128 stands for zero in the data rows.
Here are some points:
140/186/074/103/158/104/125/119/149/133/123/109/058/147/109/089/095/086/134/043/182/157/137/049
102/171/131/142/088/115/127/140/128/069/126/093/127/162/118/120/121/136/128/134/144/115/074/107
114/157/131/119/133/125/112/102/107/102/107/121/089/167/096/097/081/092/153/111/162/163/178/096
150/100/133/126/169/153/145/114/137/129/143/196/114/126/136/161/120/082/100/191/105/147/142/140
095/156/077/101/118/121/194/107/121/157/109/105/176/108/157/111/075/143/105/159/135/104/150/181
138/115/119/105/140/098/155/134/086/133/128/077/079/146/153/123/110/097/150/061/141/200/199/088
114/130/100/105/127/113/128/127/109/126/100/153/100/151/155/128/089/045/116/074/206/101/186/079
108/114/137/132/087/113/140/164/146/131/132/123/107/110/091/079/160/151/174/119/076/146/047/167
117/164/145/115/116/125/126/133/110/102/162/132/094/119/092/090/113/077/136/084/123/175/212/043
139/147/140/065/098/117/138/130/149/134/103/156/079/204/105/122/155/105/127/097/116/197/213/102
159/133/126/146/090/157/145/151/086/130/129/108/135/143/149/151/098/138/135/117/099/155/145/168
145/159/082/078/198/113/125/166/113/125/088/138/104/169/102/099/097/132/129/037/125/138/242/078
093/132/124/158/079/162/136/101/171/168/156/073/092/126/149/141/073/146/120/094/162/183/218/050
167/165/160/101/154/164/120/102/105/118/135/122/043/175/121/101/037/149/066/092/171/144/154/117
129/188/114/104/156/150/136/088/108/127/108/132/104/151/119/118/109/133/109/032/177/140/185/048
130/161/160/157/166/045/149/153/139/099/122/164/147/091/128/199/120/117/141/220/151/071/086/233
100/138/039/159/099/161/126/135/097/173/157/117/122/147/146/115/151/091/115/100/140/207/178/109
091/157/109/112/111/177/094/140/106/149/179/176/037/190/118/082/104/148/162/038/153/186/220/097
182/115/154/144/101/138/148/143/143/141/128/142/149/100/125/174/145/160/149/184/110/109/081/185
126/153/100/071/098/092/093/093/130/119/074/093/112/142/120/100/066/060/158/052/158/215/232/091
136/148/147/121/143/065/117/173/115/166/123/127/106/149/157/104/144/098/100/094/091/149/159/090
068/142/110/086/129/118/069/121/141/125/157/134/039/196/164/070/098/053/186/016/129/176/226/060
119/096/178/167/106/169/131/158/159/110/126/125/072/148/132/125/131/181/141/167/118/141/093/147
138/100/142/146/193/091/128/192/116/121/084/133/171/091/137/181/065/095/070/174/175/100/178/125
147/152/129/126/121/147/095/145/153/123/099/105/095/133/085/124/061/104/129/112/145/137/152/094
083/137/121/108/134/147/124/096/134/133/169/132/085/136/134/104/101/100/099/055/174/183/177/123
115/178/122/107/141/106/112/126/133/101/073/108/064/153/138/107/134/079/117/092/167/171/162/101
217/033/098/202/091/096/146/156/164/097/126/116/255/164/097/164/210/180/172/160/067/076/000/232
097/089/076/118/119/160/088/098/135/140/100/095/113/117/111/047/088/108/169/039/172/167/187/076
123/180/180/091/149/161/177/180/085/072/081/116/194/089/130/182/137/069/074/203/163/096/110/131
107/183/107/098/195/127/102/134/126/150/120/139/000/194/123/109/110/093/152/045/122/245/229/014
096/146/148/109/159/139/132/110/129/170/126/139/158/060/171/140/114/132/137/155/206/129/148/122
134/088/083/106/126/139/089/163/130/139/140/138/138/132/098/150/171/204/111/164/100/086/089/181
126/131/117/118/099/094/178/087/173/088/135/074/099/183/097/107/172/107/089/124/091/143/094/120
169/163/066/118/123/112/150/119/084/106/104/097/147/111/165/164/095/175/131/185/201/156/166/131
151/155/112/050/197/126/125/058/094/165/138/160/078/172/130/118/017/082/126/085/200/188/250/032
Here are 10 more points, each followed by its number:
121/135/128/128/164/118/128/129/096/143/120/091/101/148/151/160/063/106/136/114/091/166/138/051 0
127/119/129/112/155/133/150/113/096/108/136/151/182/114/148/179/079/090/085/240/150/053/087/202 1
135/077/173/167/077/065/160/163/139/060/168/108/195/154/126/117/255/229/137/180/024/093/003/221 2
089/200/108/117/130/153/143/121/136/138/131/142/149/106/125/148/077/096/029/082/153/097/175/064 3
179/103/145/136/070/123/154/121/102/145/149/160/081/178/143/127/096/151/157/094/064/108/082/133 4
097/102/153/101/168/131/128/098/109/127/132/091/053/150/116/062/114/114/171/062/138/215/227/065 5
117/087/139/117/133/125/161/129/097/161/109/192/152/078/135/159/134/125/148/183/184/029/125/210 6
094/163/111/101/141/123/098/104/153/140/095/098/107/149/097/152/097/084/113/059/113/112/208/049 7
102/131/161/138/125/087/113/088/151/148/108/107/109/163/112/119/203/191/149/182/093/098/079/166 8
122/085/149/183/125/146/136/125/191/150/090/145/195/126/112/176/182/179/095/150/078/110/108/148 9
Which three of these numbered points are nearest to each point below, looking only along the 2 directions in which the first points spread most? Their numbers follow each, nearest first.
193/061/172/173/105/130/136/137/174/099/155/091/197/153/098/113/230/166/197/224/018/103/018/235 > 2 9 8
133/162/144/122/114/093/108/132/115/209/083/140/100/149/142/126/114/101/124/097/135/131/183/130 > 0 7 3
128/120/134/143/092/103/160/168/167/117/128/092/105/123/095/073/113/098/128/097/087/140/088/069 > 4 8 0
087/162/092/131/111/159/122/106/056/118/131/079/011/182/092/076/092/089/168/003/150/252/218/061 > 5 7 0
156/082/140/148/112/094/147/128/190/130/185/119/156/138/110/112/173/181/141/165/037/143/077/188 > 8 9 4
124/142/161/121/165/061/147/106/142/129/083/129/192/120/120/167/170/112/108/207/149/102/100/173 > 6 1 9
102/144/102/108/139/142/121/164/111/143/064/115/070/117/078/124/099/069/128/076/147/181/166/075 > 7 0 5
164/145/171/218/096/138/116/079/206/127/184/111/121/154/113/156/177/169/150/153/045/101/011/149 > 8 9 2
117/127/201/152/141/151/105/171/197/080/110/134/137/123/134/134/157/173/158/177/119/070/065/198 > 9 8 6
145/078/149/195/065/096/159/129/170/109/154/100/198/120/182/137/224/226/156/217/074/097/000/242 > 2 9 8
126/154/127/114/102/084/125/113/105/138/151/094/038/168/114/103/095/098/193/051/148/253/217/051 > 5 7 0
099/126/117/137/123/094/189/121/099/122/110/157/211/071/161/204/112/126/026/237/119/018/084/247 > 1 6 9
126/136/121/109/184/144/121/154/132/132/147/121/166/129/109/137/114/135/057/192/149/091/111/159 > 6 1 9
146/117/142/166/122/085/168/123/192/095/170/163/180/092/170/128/166/151/141/217/100/025/028/197 > 9 6 8
099/144/105/082/160/083/138/105/140/125/111/070/116/141/139/103/119/135/165/125/171/138/158/128 > 0 3 7
165/077/147/165/104/189/130/085/167/087/158/140/143/143/117/136/178/175/170/172/069/129/060/201 > 8 9 4
128/078/164/209/089/103/131/164/152/099/151/085/194/129/091/127/237/192/190/131/060/123/000/234 > 2 8 9
144/133/136/088/186/141/117/174/146/124/110/167/111/095/168/144/108/109/122/182/164/089/114/155 > 6 1 3
165/138/146/161/077/105/151/111/142/175/168/107/176/142/117/138/190/169/177/137/086/102/043/157 > 8 9 4
122/142/093/080/109/162/098/117/095/117/106/097/067/131/134/098/070/116/143/083/143/181/215/119 > 7 5 0
130/160/113/088/109/131/086/114/129/173/099/134/076/173/163/099/119/148/174/027/137/245/171/053 > 5 7 0
054/156/121/124/099/150/114/137/169/158/165/138/030/188/119/080/085/084/175/007/142/183/208/032 > 5 7 0
113/122/152/092/124/131/123/097/111/161/109/096/108/154/106/173/100/072/122/097/112/132/157/127 > 0 7 3
115/121/207/191/102/113/134/132/171/114/140/100/213/078/112/133/255/241/170/237/074/088/000/254 > 2 9 8
174/050/132/145/083/135/109/164/135/086/121/113/189/114/127/163/153/149/109/188/144/118/030/215 > 9 8 6
109/131/114/137/061/094/124/108/139/102/150/138/103/138/102/082/131/126/170/074/104/205/107/111 > 4 0 8
151/099/092/094/122/143/095/095/116/121/106/125/033/155/150/070/118/080/216/035/135/194/164/072 > 5 7 0
100/236/109/085/104/096/166/074/134/082/095/153/029/179/146/083/078/054/192/024/143/209/183/050 > 5 7 0
162/131/152/136/205/153/122/155/140/093/113/159/180/089/184/177/074/150/086/204/135/058/129/202 > 1 6 9
153/123/132/125/152/125/149/107/156/132/118/109/175/061/163/171/115/149/053/220/177/093/145/162 > 1 6 9
112/121/130/105/109/161/107/158/127/126/140/125/192/067/121/148/149/131/059/245/131/000/119/204 > 1 6 9
096/164/165/083/147/152/105/086/117/172/126/111/125/105/179/107/141/077/072/111/091/111/134/078 > 0 3 7
155/100/152/176/081/124/137/123/178/108/136/113/197/136/097/140/192/217/154/142/047/090/000/216 > 2 9 8
138/132/131/133/149/130/101/063/106/117/123/165/039/166/110/089/126/062/125/011/178/179/191/045 > 5 7 0
104/130/114/110/118/177/157/119/123/131/173/129/051/135/113/083/115/101/189/050/150/186/132/006 > 5 7 0
128/115/186/128/129/118/188/109/135/139/181/146/162/145/112/167/192/160/128/104/137/130/039/128 > 8 9 4
